In the data rows, 50 means zero.
Here are some points:
28,61,52,77,36,29,26,56,48,50,39,44,64,44,50,53,59,30,42,59,56,7,39
45,44,21,75,57,37,41,47,64,24,52,59,56,46,47,59,66,52,53,52,31,63,67
54,54,60,4,48,58,57,45,30,97,64,76,39,71,87,28,45,40,55,30,35,52,10
53,44,33,28,48,47,51,44,56,47,36,55,51,52,55,42,50,54,49,58,42,62,50
41,47,86,52,51,33,86,37,64,40,51,42,45,45,25,51,38,50,45,48,60,77,59
71,45,83,43,67,56,91,69,74,61,43,55,68,40,39,24,43,54,49,60,47,76,48
47,34,16,53,68,28,62,33,71,16,47,55,56,41,37,61,62,53,47,53,24,57,69
44,71,99,33,60,52,92,63,55,56,40,39,48,43,47,44,31,60,44,67,36,49,39
32,51,33,73,33,68,28,60,38,27,52,44,36,55,36,76,66,63,57,47,86,59,72
73,30,64,23,96,15,95,33,56,40,44,28,53,42,48,61,71,56,39,37,54,36,72
33,56,38,85,28,70,30,46,27,32,62,44,63,41,15,73,59,58,58,42,80,60,65
45,50,29,47,25,68,22,52,31,34,57,46,30,57,46,61,53,59,60,45,75,57,57
55,60,50,26,23,60,49,37,47,50,56,56,48,56,50,55,45,67,63,45,47,62,44
59,60,31,67,48,53,16,89,58,66,36,48,55,69,78,45,21,48,46,52,65,55,32
65,65,71,99,41,67,2,76,51,58,59,55,69,41,53,50,71,17,63,79,14,11,51
50,41,73,26,77,61,58,30,34,84,65,51,24,50,75,45,37,34,40,39,44,39,28
52,49,19,45,41,60,40,47,47,69,60,49,53,65,63,38,50,46,48,54,52,38,33
62,64,61,0,54,56,51,37,36,76,58,48,39,62,71,37,37,42,47,54,37,38,22
52,49,83,38,82,55,94,54,22,69,34,63,45,59,84,61,53,78,51,34,26,55,36
47,56,38,99,54,52,26,74,57,32,65,48,63,57,52,51,61,45,46,49,42,49,56
12,44,34,64,58,41,39,46,58,12,36,37,33,40,36,75,50,56,49,52,80,42,85
50,54,79,21,66,69,57,40,26,85,63,41,23,58,92,47,27,38,49,48,49,35,17
31,52,26,80,22,73,20,38,25,30,55,56,44,38,14,61,58,67,54,49,82,58,59
57,50,39,40,16,69,33,49,24,29,54,47,49,58,26,56,48,56,60,41,69,55,49
39,39,20,43,67,29,58,37,65,31,48,56,43,42,47,53,57,54,51,53,46,52,67
39,28,42,53,51,19,48,33,42,52,25,42,50,41,56,48,78,54,33,61,72,11,55
28 more points follow, each with its number after it:
46,30,46,37,37,53,47,45,57,42,42,43,45,47,47,58,54,53,57,44,65,67,63 0
69,57,16,39,66,44,25,71,58,54,35,36,25,59,72,33,2,54,40,67,59,36,45 1
50,90,70,86,24,46,25,77,30,40,51,45,52,58,37,44,47,28,51,60,41,0,40 2
44,41,79,36,74,65,65,32,34,86,62,54,21,42,84,55,34,40,44,38,54,42,26 3
50,57,30,71,61,31,35,62,65,38,47,36,53,55,40,41,23,48,34,44,39,43,44 4
67,62,91,16,56,54,87,58,56,52,38,45,52,37,45,33,34,65,45,72,42,62,45 5
64,58,31,49,71,46,28,76,62,57,31,33,43,61,69,47,9,44,35,57,55,43,45 6
50,46,84,30,57,75,53,40,18,86,67,52,23,52,95,43,25,29,48,36,53,45,5 7
54,52,69,8,64,44,82,42,32,84,61,68,41,70,78,40,48,39,55,28,33,44,23 8
35,41,21,57,68,34,54,50,75,39,51,62,40,38,51,48,53,69,46,52,55,67,57 9
52,49,37,37,25,62,35,41,51,42,52,52,59,51,46,55,45,56,59,42,56,69,45 10
45,66,99,44,66,50,98,57,68,58,36,35,56,43,43,44,37,59,40,74,34,54,47 11
67,37,54,18,51,56,73,58,54,53,47,62,47,30,51,20,32,67,56,62,65,71,36 12
54,37,84,33,45,36,93,42,50,73,39,60,47,53,45,64,62,58,58,40,19,70,60 13
52,52,83,36,62,59,79,60,15,95,49,81,45,77,90,52,70,53,59,32,38,59,22 14
67,66,44,21,83,39,42,72,45,50,34,17,33,64,67,43,0,32,38,49,54,19,43 15
49,47,28,50,30,61,30,44,42,35,52,48,47,49,39,57,53,63,57,56,72,62,60 16
49,78,59,99,40,25,30,68,35,19,46,75,50,49,25,67,76,37,54,57,34,29,71 17
68,53,80,9,76,42,99,51,66,38,38,37,63,35,36,35,29,54,49,61,32,46,52 18
71,40,63,31,85,39,79,47,35,65,40,40,56,50,73,58,72,58,42,43,69,34,49 19
61,61,47,24,23,57,50,37,45,39,58,61,51,53,36,48,44,72,59,49,52,65,41 20
58,22,41,38,54,41,90,41,72,37,44,58,62,30,24,43,63,66,50,65,64,69,70 21
50,44,83,31,67,69,55,39,27,88,62,53,26,51,90,48,35,34,47,38,51,46,14 22
60,61,57,5,60,53,53,33,38,73,58,40,28,73,71,41,33,37,46,48,35,25,24 23
44,50,22,54,53,41,30,51,55,70,67,46,54,66,51,24,36,33,42,34,54,35,24 24
48,56,19,66,38,52,23,60,55,65,64,44,58,69,69,32,49,41,47,45,43,35,26 25
54,44,12,45,41,47,37,38,53,44,48,71,60,46,53,36,58,59,56,64,36,74,44 26
56,41,54,52,60,27,71,41,40,78,37,51,64,59,72,62,99,65,39,51,72,29,58 27
Which of these numbered points is nearest to each point below, ignoring the direction in which the first points spread most? Its number follows each.
44,82,63,99,40,39,26,77,34,30,48,68,53,55,40,66,71,31,57,57,41,14,61 > 17
41,62,23,72,38,54,20,64,52,72,64,44,63,70,71,27,36,36,49,42,56,37,15 > 25
51,60,35,75,56,36,33,68,57,36,50,36,55,54,44,41,22,45,37,45,39,42,46 > 4
33,54,42,71,50,60,43,39,42,21,68,39,51,41,12,71,53,45,51,28,68,51,83 > 8
55,38,76,37,45,38,82,40,68,71,44,64,56,52,49,65,69,62,62,39,33,77,65 > 13
50,59,40,80,27,51,13,48,44,66,58,54,58,47,66,41,89,36,47,72,41,7,49 > 25
63,52,47,17,42,42,66,24,55,18,55,49,50,42,19,48,36,69,52,49,36,56,52 > 20
55,43,79,30,42,44,88,42,56,70,38,55,53,47,53,64,56,62,60,46,29,71,56 > 13
61,26,45,25,57,31,94,43,66,26,46,53,57,27,25,43,58,65,51,59,60,64,69 > 21
58,41,18,38,54,37,53,35,59,28,50,60,57,36,42,42,54,60,52,65,31,73,58 > 26
63,32,47,25,57,45,87,39,66,39,39,56,44,36,35,46,54,71,49,66,55,58,69 > 21
47,35,19,37,69,34,59,34,66,28,45,57,43,36,46,50,50,61,48,59,40,54,67 > 9
15,47,38,49,48,51,28,51,32,20,26,33,44,42,39,60,22,41,51,43,68,31,55 > 23
64,50,92,29,70,55,86,62,56,53,39,41,42,25,53,33,27,53,42,60,71,66,56 > 5
58,43,67,23,46,41,76,33,59,64,46,58,51,47,46,55,52,62,59,44,33,69,56 > 13
